In the rows, zero is written as 128.
The rows below fall into families. The same turns and mirrors carry the whole set onto itself and the rows of a family onto each other. For each named row, which other rows are in its family? Write them in the order they are listed.
These 32 rows form 4 families of 8 rows each.
j_759: [123 166 139 100 127 139 118 122 148 115 139 153 134 100 145 103 143]
j_326: [119 147 130 118  98 165 110 156 129 119 137  97 124 149 122  98 151]
j_261: [134 117 107 117 150 115 151 122 132 117 104  96 111 139 138 125 131]
j_633: [129 159 116 121 108 155 124 159 138 108 132 111 125 168 103 105 149]
j_298: [121 159 146 123 136 136  90 135 134 118 130 170 117 114 130 102 130]
j_280: [123 149 128 106 128 145 113 124 155 118 156 153 125  95 142 115 149]
j_38: [135  93 114 128 121 150  94 115 143 106 115 122 125 145 151 117 149]
j_937: [141 102 125 120 130 126 135 115 125 109 129  91 115 152 117 136 119]
j_700: [139 152 140 123 145 121 123 152 140 149 148 109 143 121 105 107 133]
j_592: [126 110 106 126 138 131 125 126  87 135 120 155 156 122 137 126 126]
j_677: [127 104  99 140 116 135  94 129 158 122 123 117 118 137 157 120 133]
j_420: [121 107 140  96 110 130 128 155 130 130 118 149 141 118 114 144 127]
j_903: [128 156 126 113 104 167 132 147 128 101 125 118 126 164  94 114 138]
j_795: [105 159 119 122 141 135 139 125  98 100 121 108 104 147 140  96 152]
j_941: [122 108  81 129 121 131 104 114 153 126 123 137 115 156 141 118 144]
j_946: [133 170 134 109 135 137  90 118 138 127 123 147 121  98 136 112 135]
j_985: [134 115  83 131 121 129 110 104 151 119 129 150 107 137 139 123 143]
j_256: [ 92 125 108 122 130 119  92 138  97 124 119 142 144 143 150 129 119]
j_671: [133  99 124 124 137 117 160 126 138 109 133 107 112 147 130 121 131]
j_170: [117 132 130  85 110 140 128 139 139 111 101 141 153 117 142 141 116]
j_110: [105 118 142  96 112 138 129 141 129 106 126 135 156 116 124 153 129]
j_733: [117 128  94 127 140 133 119 133  98 125 114 163 148 142 131 148 119]
j_300: [138 167 122 120 143 127 119 153 136 137 153 121 154 128 100 110 129]
j_130: [ 99 148 120 124 140 138 136 134  87 102 136 115 108 160 144 108 143]
j_904: [129 155 128 128 105 172 120 157 139 121 133 105 103 139 129 123 157]
j_644: [121 135 131  94 107 158 112 142 132 108  90 138 154 122 130 134 118]
j_229: [ 97 125  92 117 132 124  97 128 108 135 124 148 156 142 137 133 117]
j_482: [121 162 117 128 123 138 125 127  94 116 104 122  90 150 139  94 137]
j_743: [139 163 134 122 164 150 130 152 115 132 152 134 130 128 116 118 109]
j_732: [120 163 116 150 115 135 119 112  97 116 127 114  94 138 131 108 146]
j_704: [152 121 111 130 151 115 146 124 131 135 105  99 117 138 133 116 131]
j_106: [148 158 126 114 160 142 131 136 121 137 154 141 139 133  97 111 137]

Same family as j_170: j_759, j_261, j_633, j_795, j_941, j_300, j_229
Same family as j_420: j_298, j_38, j_937, j_592, j_904, j_743, j_732

The rows below fall into families. The same turns and mirrors carry the whole set onto itself and the rows of a family onto each other. For each named row, which other rows are in its family? Write them in the order they are listed.
These 32 rows form 4 families of 8 rows each.
j_928: [ 93 158 118 124 152 125 103 138 110 142 143]
j_380: [104 117 102 134 157  87 130 133 120 114 136]
j_827: [152 150 130 124 136 145 114 145  82 113 148]
j_517: [113 119 165 101 139 103 124 134 118  90 112]
j_250: [161 118 120 133 140 113 130 141  89  94 140]
j_206: [103 120  97 128 154 110 136 127 123 114 143]
j_329: [ 99 131  98 123 153 132 131 126 120 124 148]
j_541: [137 101 136 140 167  87 129 134 113 124 119]
j_129: [ 94 156 124 129 153 102  97 145 108 140 135]
j_736: [159 124 117 129 140 132 132 138  91  97 146]
j_604: [153 150 142 133 138 111 100 154  77 114 137]
j_823: [124 145 142 123 162 155 114 130 107 151 137]
j_948: [110 128 172  99 140 104 116 137 115  96 112]
j_973: [115 115 159  99 138 113 132 130 120  87 118]
j_183: [107 136 165  92 135 138 121 132 116  99 122]
j_977: [151 155 139 127 136 131 103 150  78 117 143]
j_956: [ 94 149 108 120 152 137 118 131 116 134 148]
j_520: [155 136 121 124 137 148 127 139  88 104 150]
j_922: [123 150 154 129 162 131  99 139 101 155 127]
j_461: [133 106 120 126 165 140 146 120 119 125 136]
j_224: [108 136 173  99 137 113 111 139 114 101 114]
j_602: [102 128 113 136 156  76 116 141 114 122 129]
j_780: [158 137 139 137 140  97 108 154  80 106 133]
j_526: [112 118 157  95 137 127 133 126 122  89 120]
j_719: [137  96 123 134 168 109 145 125 118 120 129]
j_433: [128 125 128 121 162 160 133 123 115 139 142]
j_998: [132 121 150 140 167  81 110 143 104 138 116]
j_211: [109 139 172  94 137 127 114 135 113 103 117]
j_32: [128 141 157 135 165 101  97 146 100 150 119]
j_73: [ 98 144 123 134 155  82 102 146 109 132 130]
j_654: [160 123 128 136 141  97 120 149  85  97 136]
j_383: [110 128 160  92 136 136 130 127 120  94 123]

Same family as j_250: j_827, j_736, j_604, j_977, j_520, j_780, j_654
Same family as j_719: j_541, j_823, j_922, j_461, j_433, j_998, j_32
Same family as j_206: j_928, j_380, j_329, j_129, j_956, j_602, j_73
Same family as j_526: j_517, j_948, j_973, j_183, j_224, j_211, j_383

The rows below fall into families. The same turns and mirrors carry the whole set onto itself and the rows of a family onto each other. For each named row, which other rows are in its family? Write them in the order they are listed.
These 40 rows form 5 families of 8 rows each.
j_118: [ 87 144 165 146 139 160 119  94 124 124 143 100 142 112 150 138]
j_529: [ 65 145 115 163 137 134 130 119 125 154 124  67 101 109 162 128]
j_747: [ 92 129 111 156 168 148 140 135  97 123 117  88 168  99 137 131]
j_472: [ 99 132 159 148 125 172 125  91 128 122 118  84 145  96 157 129]
j_487: [105 107 115 171 162 154 126 103 122 151 141 113 121 117 101 133]
j_426: [121 151 118 125 138 160 155 132 123 128  97 102  97 116 135 122]
j_60: [110 124 144  91 147 145 140 107 136 137 143  67 136 105 129 135]
j_437: [ 60 134 119 166 150 132 146 108 132 151 121  55 100 114 147 125]
j_913: [ 84  95  80 132 127 162 141 106 124 135 111  87 146 116 152 123]
j_320: [ 99 133 160 160 143 168 108 109 127 115 112  77 140 103 153 131]
j_362: [ 69 150 126 144 157 133 145 102 133 146 131  60  91 123 158 129]
j_684: [111 129 119 163 180 136 156 120 150 113 146 104 121  86 149 112]
j_148: [ 99 136 163 158 126 161 131  89 136 112 139  90 136 108 149 142]
j_67: [107 114 125 144 192 149 159  97 154 113 134 108 117  97 135 117]
j_235: [ 92  95 140 101 143 143 143 114 148 156 134  68 117 114 133 142]
j_634: [100 118 113 143 192 142 145 109 150 123 140 116 119  86 152 117]
j_179: [ 91 108  78 136 129 163 136 101 151 134 109  98 127 126 155 118]
j_423: [ 73 143 114 161 153 124 143  96 139 159 136  75 105 139 153 132]
j_955: [115 114  95 158 178 141 145 107 143 110 149 101 113 103 150 111]
j_372: [ 77 146 133 159 162 142 138 100 138 147 121  64 105 130 175 137]
j_209: [115  99 127  97 161 138 147 107 131 153 143  71 133 104 136 135]
j_793: [ 81 123 113 154 161 144 144 147 110 120 121  80 158  92 137 152]
j_39: [115 109 121 159 145 128 123 109 111 153 133 119 117 133 121 150]
j_96: [107 109 129 164 154 123 138 113 114 154 125 118 119 139 115 126]
j_534: [ 94 102 146  97 158 144 143 111 135 160 129  68 128 108 134 120]
j_669: [109 129 110 149 164 134 157 116 144 112 150 107 108  85 129 106]
j_463: [100 131 133 150 150 147 154 158 104 123 119  77 153 115 146 143]
j_287: [106 138 132 125 137 160 155 136 125 126  97 110 100 109 116 140]
j_474: [100 136 129 114 130 156 175 122 128 134 109 111 103  98 123 136]
j_580: [ 95 114  80 134 136 173 129  90 145 122 129  76 134 119 161 137]
j_818: [ 96 145 131 140 138 163 160 133 138 141 103 105  84  99 131 126]
j_744: [ 82 103  89 134 132 146 136  94 140 132 101  89 128 131 171 127]
j_363: [ 91 112 127 160 161 155 134 155 101 127 140  79 150 123 133 135]
j_114: [108 114 118  92 147 130 151  99 140 150 126  72 142 107 138 140]
j_146: [124 132 115 132 134 156 167 136 133 123  94  84 100 105 130 127]
j_750: [ 98 111  86 136 132 173 140  93 142 122 119  80 142 138 150 118]
j_79: [101 104 124 173 156 142 122  88 112 147 129 113 116 127 116 143]
j_539: [ 78 123 115 153 158 139 140 150 111 127 128  72 163 124 138 139]
j_263: [100  93 128 151 162 143 117 106 123 157 124 107 132 128 107 149]
j_431: [ 90 138 156 156 147 159 125  84 135 106 116  92 129  89 157 128]

Same family as j_114: j_487, j_320, j_372, j_669, j_474, j_744, j_363
Same family as j_529: j_118, j_747, j_67, j_235, j_96, j_580, j_146
Same family as j_362: j_472, j_684, j_179, j_209, j_287, j_79, j_539

The rows below fall into families. The same turns and mirrors carry the whole set onto itself and the rows of a family onto each other. For each named row, which other rows are in its family? Write them in the order they are listed.
These 36 rows form 9 families of 4 rows each.
j_853: [164 114 138 125 140  92 113 124 117 131 125 141]
j_360: [130 151 150 103 152 142 124 127 149 120 116 121]
j_239: [ 97 167 120 129 123 117 130 124 116 111 108 126]
j_284: [123 156 148 123 128 114 119 134 126 105 107  99]
j_578: [147 118 124 113 129  98 114 141 104 145 148 146]
j_787: [145 115 135 137 103 135 147 150 144 159 131 115]
j_720: [149 126 126 150 118 142 157 134 111 161 117 144]
j_735: [ 99 136 126 125 133 120 155 112 113 116  98 105]
j_861: [135 109 113 123 139  95 134 116  93 139 130 150]
j_121: [133  98 102 128 123 129 144 122 110 136 145 158]
j_680: [150  94 137 125  88 128 137 131 126 142 121 129]
j_943: [134 131 119 167 117 124 155 152 133 135 141 125]
j_800: [134 100 115 126 145 111 126 139 102 118 116 162]
j_458: [121 165 118 131 161 130 132 130 143 116 114 140]
j_792: [136 118 140 159 113 121 163 124 135 156 131 127]
j_703: [121 149 132 127 143 162 123 148 138 130 136 145]
j_610: [155 122 138 127 111 154 154 132 134 152 115 151]
j_164: [134 160 121 138 125 113 145 130 123  99 106 103]
j_5: [156 118 117 141  99 136 145 130 146 132 126 102]
j_797: [130 146 124 133 135 127 123 139 174 137 107 125]
j_352: [104 138 141 107 127  95 133 125 109 114 101 114]
j_98: [112 100 112 117 112 104 122 117 107 124 145 128]
j_199: [132 149 115  92 141 144 115 147 139 139 107 128]
j_527: [143 112 106 154  97 125 147 139 128 149 122 143]
j_223: [132  97 122 108 121  89 126 131 125 138 146 123]
j_755: [155  85 130 117 132 113 133 128 110 130 141 132]
j_93: [127 147 132 125 146 112 136 131  87 101 120 117]
j_758: [121 142 130 100 136 123 123 138 167 138 118 111]
j_289: [129 159 117 121 148 157 135 133 146 148 121 126]
j_319: [121 143 142 117 109  97 132 100 123 105 111 121]
j_814: [143 119 129 129  81 130 158 114 124 135 126 141]
j_454: [112 156 127 128 141 127 143 122  87 123 102 126]
j_650: [129 138 127 127 165 128 108 145 145 116 108 132]
j_773: [ 94 134 122 117 116 119 152 119 119 112  94 143]
j_357: [134 136 126  95 130 163 114 125 134 130 126 112]
j_55: [125  93 128 116 125 135 116 128 116 135 149 154]

Same family as j_319: j_800, j_703, j_5
Same family as j_121: j_284, j_680, j_458
Same family as j_454: j_720, j_223, j_758
Same family as j_735: j_578, j_792, j_199
Same family as j_861: j_787, j_352, j_289

The rows below fall into families. The same turns and mirrors carry the whole set onto itself and the rows of a family onto each other. For each named row, which other rows are in its family? Write them in the order they are listed.
These 25 rows form 5 families of 5 rows each.
j_864: [ 82 130 145 156 146 137 141 140 129 130  78 128 155 121 111 109 112  90
 111 117 143  62 102 142 176 133 128]
j_297: [ 63 147 148 123 137 131 124 119 123 116 114  93 135  87 104 126 143 126
 128 124 145 105  93 123 119 178 102]
j_629: [ 62 123 141 129 137 125 134  94 107 117 114 104 129  90 117 101 143 114
 151 141 130 109 123 124 123 170 111]
j_232: [ 83 137 130 160 151 152 141 138 132 120  73 102 161 142 114  89 110 100
 120 123 149  91 113 120 181 152 112]
j_241: [ 64 146 133 123 120 130 130 116 156 125 109 155  98  95 101 134 108 101
 107 162 141 145 112 150 160 166 136]
j_712: [ 63 142 113 145 113 131 118 123 157 134 116 152 130 126 120 140 122 117
  99 136 123 148 117 136 178 160 128]
j_674: [ 63 130 134 112 129 178 140 129 127  83 112  98 164 130  94 115 127 113
 106 124 186 129 130 132 175 160 118]
j_439: [102 118  85 138 149 142 137 146 126 133 100 130 108 131 110  97 111 125
 119 144 144 134 125 133 182 125 111]
j_19: [ 80 114 144  97 143 166 141 126 108  89 114 110 145 113  79 117 134 113
 108 122 190  99 122 151 171 140 116]
j_561: [ 65 131 131 107  94 133 144 101 138 109  99 163 137 110 135 133 111 106
 117 152 131 110 121 153 164 172 130]
j_72: [ 94 132 140 170 141 138 141 147 112 111  76 111 149 131  87 101  95 102
 111 151 155  89  98 157 181 152 134]
j_498: [ 78 120 138 171 127 135 153 138 119 115  76 121 170 109 116 111 134 109
 129 142 124  72 112 150 166 151 144]
j_249: [110 120  97 118 129 152 149 143 116 102 102 130 115  89 123  93 127 123
 139 166 132 117 113 158 147 129 133]
j_577: [ 56 143 120 133 134 145 124 130 144 115 122  88 134  98 107 123 146 127
 126 129 142 150 112 113 127 175 111]
j_328: [ 88 133 129 172 144 158 144 129 126 114  78 100 154 131 103 110 122  90
 116 115 134  76 108 147 175 142 102]
j_4: [ 37 136 152 132 132 130 130 113 134 114 118 100 121  89  90 120 114 107
 128 138 160 133 111 124 125 183 132]
j_334: [ 52 148 115 142  98 154 123 114 155 129 111 165 114 100 126 135 114 119
 112 126 129 122 115 143 176 152 124]
j_10: [ 98 123  83 143 141 159 157 143 133 125  97 129  96 103 109 111 116 123
 121 137 140 112 122 150 175 114 104]
j_637: [107 137 107 143 146 130 144 151 129 130  83 135  96 105  93 107 107 112
 119 175 139 123 105 156 169 142 124]
j_86: [ 56 136 121 133 117 152 112 115 130 114 119 100 120  93 104 121 131 133
 145 110 142 124 104 119 121 179 104]
j_679: [ 97 120  91 128 139 132 136 159 115 139 108 134  96  95 114 107 113 126
 124 144 143 110 107 143 151 114 119]
j_682: [ 68 114 130 119 116 178 126 117 106  84 113 103 152 129  78 127 131 112
 116 112 178 112 127 150 168 160 104]
j_477: [ 77  88 138 120 130 149 151 104 102  80 127 118 154 117  95 118 128 124
 118 133 166 110 130 163 169 143 142]
j_531: [ 59 117 150 133 134 153 133 130  97  91 114  93 146 116  70 104 107 110
 116 139 192 115 118 146 161 159 136]
j_252: [ 59 147 128 116  95 131 115 121 133 123 124 162 127 105 120 148 116 120
  93 138 141 122 102 154 167 156 126]

Same family as j_477: j_629, j_561, j_498, j_249
Same family as j_679: j_864, j_297, j_19, j_252
Same family as j_328: j_334, j_10, j_86, j_682
Same family as j_531: j_241, j_72, j_4, j_637

The rows below fall into families. The same turns and mirrors carry the whole set onto itself and the rows of a family onto each other. For each named row, which other rows are in its family? Write them in the order they are listed.
These 32 rows form 4 families of 8 rows each.
j_216: [139 109 127 106 132 165  87 149 150 120 134 115 119 124]
j_567: [123 142 137 154  98 142 115 144 151  95 113  98 117 140]
j_240: [130 154 139 121  99 154 121 150 114 103 109 101 122 150]
j_572: [ 93  97 144 155 110 133 149 131 119 118 105 111 103 154]
j_387: [107 153 141 138 100 136 140 166 119 115 103 127 119 134]
j_626: [ 94  84 144 115 136 118 148 126 118 113 114 131  82 131]
j_321: [109  79 133  95 147 124 138 131 129 112 122 133  87 122]
j_275: [129 132 119 136 116 136 115 167 172 105 121 122 121 114]
j_587: [128  92 132 119 121 158 121 119 123 105 117  83 108 162]
j_322: [106 119 130  84 135 143 125 125 113 116 122  94  98 164]
j_459: [ 88  90 149 125 134 141 131 135 103 113 128  97  79 144]
j_75: [143 136 139 127 118 137 101 153 154 104 114 139 120 107]
j_15: [122 122 151 137 107 165  94 126 123 112 121  92 112 154]
j_26: [144 144 120  97 118 156 113 165 132 108 119 113 126 130]
j_738: [107 110 115  73 151 135 127 145 132 126 128 119 102 139]
j_156: [ 81 115 125 100 141 118 147 152 127 134 118 135  97 137]
j_259: [126 142 149 147 107 128 114 152 146 106 105 142 115 112]
j_877: [136  79 110  99 144 150 121 147 150 116 129 114 114 129]
j_202: [100  84 122 135 134 125 149 160 145 130 116 142 108 120]
j_404: [113 139 133 159 103 129 126 159 160 105 112 121 117 123]
j_396: [107  84 136 102 146 151 117 138 113 108 137  93  82 139]
j_317: [120  81 136  90 142 136 128 117 120 102 123 112  86 138]
j_145: [140 136 124 131 110 148 104 149 163  94 121  98 121 130]
j_505: [ 81  86 142 125 142 131 138 151 114 123 130 119  78 126]
j_386: [ 90 123 157 165 103 138 121 145 126 129 112 128 108 137]
j_939: [132 148 157 147 101 138 107 136 136  97 104 122 114 128]
j_286: [105  88 149 110 131 130 139 112 110 104 115 110  83 146]
j_612: [149 141 146 126 111 148  95 138 144  94 113 118 118 123]
j_542: [101  80 130 102 153 140 125 154 125 119 139 115  83 121]
j_367: [124 144 122 115 118 138 132 181 138 119 113 140 124 115]
j_890: [107 110 132 135 128 138 113 169 154 137 124 150 114 107]
j_279: [ 80 123 141 111 126 126 145 130 108 125 111 110  95 161]

Same family as j_738: j_240, j_387, j_322, j_26, j_156, j_367, j_279
Same family as j_505: j_567, j_275, j_459, j_404, j_396, j_145, j_542

